Where one turn sends some rows of the set: a few examples, then the rows asked
Z_191: [-32 -10 -11  37  12  27  25  -4 -13  17  17  -2  27]
Z_188: [-23  -7 -25  40  25  31  27   8  -8  29  10   6  27]
Z_178: [ 26  32 -24  28 -27  14 -15  10 -19   4  12   7  34]
Z_898: [  0   0  -1  29 -23  19  41  14   2  36  21  27  48]
Z_201: [-11  15 -12  20   3  25  -2  43 -33 -20  20  17  25]
Z_428: [-17  -7   6  -7  -9  10  -6  22 -13  38   8  13  43]
Z_635: [  5  20 -43  42   2  15  19  25  -8 -11  21  38  47]
Z_656: [-34  20 -18  18   7  -3  30   8 -10  -6   6  38  31]
Z_484: [-14  24 -34  36  17   5  12   2 -13  -5   7  42  14]
Z_420: [-30   2  -1   8  16  11   8  29 -29 -10   6  22  18]
Z_489: [-21  -3  15   5 -25  10  28   8 -15  25  16  17  35]
Z_640: [ -9   3   5   2 -12   6  32  31 -16  -9   0   5  43]
Z_833: [  4  14   4  -6 -14  -7  12  26  -4  15 -14  16  42]
Z_413: [-14  -8 -30  42  18  37  30  19  -6  26  18   5  43]
Z_271: [ 18  24 -46  40  -2  17  17  27 -15  -2  16  33  42]
Z_603: [  6  12 -14  48 -14  24  10 -20  -2  34  17  12  18]
Z_209: [-12   1 -10  18  -1  22  13  45 -26 -20  21  11  46]
Z_753: [-19 -19 -19  26  10  27  34  25  -6  28  19  14  54]
Z_254: [  3  22   6  13 -26   4   7  10  -8  -6  -3 -10  36]
Z_726: [ 19  20 -26  28  10  29 -24  20 -14  17  29  31  20]
Z_403: [ 16  26 -22   6  -8  -3 -13  15 -16  28  -6  37  22]
Z_408: [ -2  27 -37  36  14   5  11   2 -21   4   2  38   7]
Z_246: [-19  20 -24  31 -11  10  32  19  -8 -20  21  23  54]
Z_205: [-14   6   7  35 -18  18  32 -13  -5  29  16  15  20]
Z_2: [  8  20 -29  48 -11  20   7 -20 -10  31  14  10  19]
Z_498: [ -9   4  -7   1 -16  19 -19  19 -10  44  15   4  50]
Z_910: [-35  -2 -14  13  -3   7  42  10  -7   8  13  18  53]
Z_682: [-16  -2  13  12 -32  18  28  10 -14  18  23   8  43]
Z_866: [ 10  19 -39  28  15  25 -25   5  -4  27  23  17  34]
Z_52: [-15  12 -10  11  12  18  -1  45 -32 -10  12  30  20]
Z_228: [ 17  19 -26  27  12  27 -25  19 -14  18  28  32  18]
Z_794: [ 23  14 -35  35  27  29  -9  19  -6  19  14  18  22]
Z_508: [-14  -1   6  12 -23  24 -10  10 -17  15  21 -15  44]
Z_523: [ 15  22 -11   2  -6  -5 -15  19  -9  19 -12  29  26]
Z_535: [ 25  28 -14  22 -24   9 -17  14 -11  -3   5   2  36]
Z_491: [ 11  18 -40  27  17  23 -24   6  -3  29  22  20  34]
Z_351: [ 22  15 -35  35  27  29 -10  16  -7  18  14  17  19]
Z_761: [ 19  10 -37  31  -7  15  16  10  -2  50  10  35  43]
Z_303: [ 16   2 -21  33 -10  19  18   8   5  51  15  34  41]
Z_583: [-14   8  -3   8 -17  22 -23   6 -14  35  16  -7  39]
Z_277: [-36   2 -12  20  -6  10  40   1 -10  -1  16   7  47]
Z_70: [-17   5   9   3  -8   3  29  20 -18 -10  -4   3  29]

Z_271 -> Z_178
Z_753 -> Z_209
Now find these:
Z_726 -> Z_866
Z_910 -> Z_640
Z_833 -> Z_898
Z_535 -> Z_603
Z_583 -> Z_188

Where one turn sends some rows of the set: a few examples, then the rows asked
Z_655: [-11  11  -1  20   4  24  -6   7  15   9  -4  27  -5 -15   0   8  39]
Z_203: [  4  -3 -15 -17 -18  18 -20   5 -23 -49   5  21  -6 -15  -5  -3 -16]
Z_536: [ 10   5 -24  11   4  -4 -25  21  23 -13   7   3 -13 -13 -30  14  11]
Z_758: [ -7   9 -36 -15 -37 -13  -9   5  11 -14  19 -13 -25   6   4   8   4]
Z_377: [ 27  -8   9 -11 -11  35 -10   9   4 -19   9  34 -34 -11  20  -3  28]
Z_358: [ -3  24 -29  -7 -15  -9  -3   5  -5  16   7  15 -16 -11  27  -7  40]
Z_908: [  1  19   1  18 -28  -9  13 -18  -8 -12 -12  20 -35  17   4 -19  23]
Z_882: [ 16 -13  17   4 -31  14  13 -14 -10 -14   1  22 -42  -9  -4 -12  26]
Z_621: [  0  15 -11  10 -14  30 -13   0  -5  10  -2  20  -9  20  39  -6   7]
Z_795: [-17  26 -11  15  -9   4 -11 -10 -13 -39 -14  -4 -27  24  -1 -20  36]
Z_409: [ -1   4 -21   1 -23  41 -20 -27 -15 -33  -3  -1 -21 -35 -23 -22  33]
Z_275: [ 12  31  -4  -7 -27  18 -36  15   5 -33 -24  28   1  -6  -8  10   6]
Z_237: [  3  10 -30   7   3   9   0  12  19  -7   1  38   6  15  14   4  20]
Z_861: [ -1  -4  -7   7 -16  16 -33  -9   7 -14  11  14 -15  -4   3   8 -32]
Z_828: [ 14  12 -14 -11   4  24 -33  15 -13 -41   7  17 -35 -24  27  -8  39]
Z_986: [  7  19 -19  -9 -32  20 -37  -3  24 -23 -15   5 -23 -33 -16 -10  -2]
Z_648: [ 15  -7 -28   4 -28   7   6 -20  13 -42  36  -9 -29  -2  -5  -6  17]
Z_587: [ 22   5 -21   7 -33  50 -24 -16 -18 -26  -3 -17 -25  -6 -10 -14  31]
Z_601: [ 12  20 -16 -16 -14   2 -45 -19  11 -12  23 -14 -17   4 -25  -4  22]
Z_920: [  7  17 -28  20 -10   1  -7  -1   6  -1  11  34  -8  -5  35  17   9]
Z_223: [ 21  32  -9  15 -27  -6 -18 -26  23 -21  20   3 -18  -2  -7  17  37]
Z_44: [ 22   4 -19  26 -22  -6 -40   5   1 -40 -15   0 -21  -2 -18  13  26]
Z_443: [ 23   8 -27  -6 -25  20 -30 -17 -33 -22 -10  -5 -22 -15 -20 -29  34]
Z_734: [ 15 -12 -25   7  -1  26 -36 -13  -3 -10  -3  -7 -25   2   0 -37  43]
Z_746: [ -7   7 -16   3 -21  -2   1  11   2   1   8  30   0   5  16  32  29]
Z_663: [  9  29 -10  -4 -31  30  -2  -2 -10 -11  19 -18 -24 -11 -19   5 -12]
Z_594: [-21  34 -12   4   8  10 -22  10 -10 -41  -1  12 -20  -8  17   2  46]
Z_356: [ -1  -2 -20  14 -27  18 -24  -7 -24 -11 -22   3 -32 -39   8 -26  18]
Z_552: [ 20  33 -16 -19 -18  24  10  -6   1 -28  29  17 -11  -9   5 -10  -7]
Z_860: [-12  -8  -8   1 -18  38  -1  -1 -35 -12  11 -17 -19  -9 -10 -11  36]

Z_758 -> Z_663
Z_275 -> Z_44
Z_594 -> Z_795
Now find these:
Z_409 -> Z_237
Z_356 -> Z_655

Where one turn sends some rows of the set: a few examples, then the rows asked
Z_353: [ 26  14  -3 -18  -1   9  -5 -28  10  37  -8  18  -2   7 -22  -4  24   1
  10  -7]
Z_530: [ 41  25  13  -1  24  -6  15 -12  -1  17 -38  15  15  14 -11 -10  11  14
  -9 -14]
Z_88: [-16  21  -1  -3  -2 -27  18  -2 -11   5   2  18  -2   1  18  17  -1  17
   9 -28]
Z_803: [-25  -8  -3  -9  38  16  15  -8 -19   8  -7  19  -9  -4   1  -5  -1  19
 -30 -15]
Z_808: [ -9 -42  -9 -10  18 -24  -1  21  25  10  18   4   8   8  -3 -10   9  12
 -26   9]
Z_550: [-12   3   1   1   2 -29  -3   2  -9 -16  15  26  -6   3   1  10   1  36
  21 -12]
Z_45: [-13  11 -13 -20 -13   4  -1  15   5  13   7  17  -2   4  14   8  13  27
  22 -22]
Z_461: [ 20   1  14   9   3 -25  -5   8  21   5   7  -9  -2  26 -22 -39   1  10
 -32   3]
Z_151: [ 16  23   4  -1   5 -16  -5  13  35  38  -3  14  20  26 -31   1  17 -12
   4  -3]
Z_598: [ -1 -30  13 -13  28 -12  -6  15  11 -10  27   0  -1  19   5  11  -2  10
 -30  14]
Z_780: [-22   4   0 -14  -7 -25 -21  26   1  30   9  26  -4  -2  -5  10  -7   8
  21 -10]
Z_659: [ 24  -5  11  -6  13 -34  -2  20  37  28   4   1  -7  25 -27 -26  -9  17
 -24   1]
Z_110: [ -7  -2   9  -9  31 -15  16  24 -11  28  -4 -31  -9  20 -12  -6 -11  10
  24  16]
Z_373: [ 27  29   2   5  25   1  31  -4   4  25 -18  14  22  30  -9   7  13  -5
 -14 -13]
Z_588: [-25   6   2  -8  45  15  11   1 -16  12  -8   7  11  10  -5 -23 -17  18
 -21 -25]
Z_198: [-25  -8   3 -20  45  14 -21  20  15  29   6  12  20  14 -25 -11  -7   0
  -9  -3]
Z_437: [ 22 -14   6 -18  -1 -23   5  27  29  27   3   8  -1  28 -23 -30  -7  21
 -28   1]
Z_50: [ 31 -14  12   1  -7 -21  -7  31 -21  20   5  24 -13  14   1  -2  -5  12
 -17  16]
Z_521: [ 19  24   5  -3  26   6  32 -17  16  16 -18  13  -1  22 -17  -3  16  10
 -35 -15]
Z_315: [-14   1  10 -13  49   3   0 -16  -3  -5 -19   0  12  -2  -4 -21  -4  28
 -16 -23]
Z_517: [ 22   2  27  -7   8 -26   6  29  11  27  16   5   6  15 -22 -23 -22  23
 -32   2]
Z_494: [ 27 -14  18  -3   7 -22  -3  10  -5  28  27  17  17   8   4   7 -18  -6
 -22  12]
Z_982: [-15  -1 -12 -22  23  39  -9   4   6  17   1   5  15  17  -4 -27  -2  17
  -3 -19]
Z_154: [ 43  17   2  14  14  -8  11  -9   3   7  -6  26  18  33 -21   6  20   3
   4   4]
Z_337: [ -8   4   3 -39  31  23  -3  -9  16  23  -4   4  -5   5 -34 -14  16  31
  -3 -13]
Z_43: [ 14  31  -7   6  23   2 -11 -15   1  14 -33   9  17  27  -7   7  14 -10
   3 -17]
Z_450: [  5  19  -1  -1 -11 -17  20 -18 -11  16  -8  30 -22   0   9   8   2  12
  -8 -22]
Z_103: [ 27 -25   4  -6   1 -31 -17  15   1  37  11  25 -12  12   5   1 -20   0
  -9  11]
Z_590: [  7  -5  -2  -1  25 -26  19   8   0  14 -13 -14 -10  42 -16   0   4  -5
  12  36]
Z_227: [-17  24   1 -22  41  17 -14   1  -5   5 -26   8   3  25 -11  -4 -14  19
  -3 -26]
Z_955: [ 24  17 -16  -2   1  21   7   5  18  30 -11  14  21  23  -5  -5  32   2
   7 -10]
Z_915: [ -6 -39  -1  -5  37 -24  -9  20  24  14  18   2   0   4  -4   0   3   9
 -25  11]
Z_553: [  7   2  10 -12  28 -14  13   8  -2  30  -1 -32  -2  31 -10  -1 -13  -7
  23  18]
Z_471: [-14  -7 -11 -19   6   1  -5  -7  -4  21  -1  19 -11 -22  -8   8  33  23
  18  -9]
Z_565: [-12  -4   0 -11  11 -36  13   8  -6  10  -5 -15 -25  34  -8  -4 -12   9
  21  23]
Z_937: [ -4  -6   7  -8  47  16  -8  -2 -11  -4   0  15  11  23 -28 -30 -16  26
 -11  -8]
Z_306: [-18  26  -9   0  15 -16  -9  12  -9   2 -27  14  -3   4   3  17  13  21
  16 -24]
Z_938: [ 26 -32  -2 -17 -10 -22  -8  13   3  30  13  26   0  17   5   0 -15  -2
 -14  12]
Z_869: [ -1   3  -2 -16   6 -19  -5   6 -13   1   3  26 -31  -4  -8  21   8  37
  15 -15]
Z_258: [ -6 -17  14   8  20 -35   4  24  15  10  28  -3  18  -5  -5  -6   5  14
 -30   6]
Z_539: [ -2  -1   3   3  19 -26  12  10  -7  27  -2 -33  -6  18  -6  -3  -4  -4
  29  18]
Z_7: [ -5  -8   1 -22  50  22 -13 -21  -1  -2   7   7  -6  15 -27 -13  -7  16
 -15 -14]
Z_127: [ 39  16  -8  14  14  -8   3 -15  10  15 -15  15  -2  17 -33  -4  34   2
  -2  -4]
Z_622: [-10 -13  -1  -9  31 -15   7   5 -13  16 -10 -15 -15  37 -15 -18 -16  -2
   8  30]
Z_445: [  6   8   9 -15  13 -21   5 -12 -14  -1 -13  23  -1  -9  22  24   3  24
  12 -17]

Z_590 -> Z_622
Z_337 -> Z_471
Z_43 -> Z_227
Now find these:
Z_450 -> Z_521
Z_461 -> Z_598
Z_915 -> Z_103
Z_550 -> Z_154
Z_198 -> Z_780
Z_869 -> Z_127
Z_258 -> Z_494
Z_588 -> Z_88
Z_955 -> Z_982
Z_315 -> Z_445
Z_808 -> Z_938
Z_539 -> Z_553

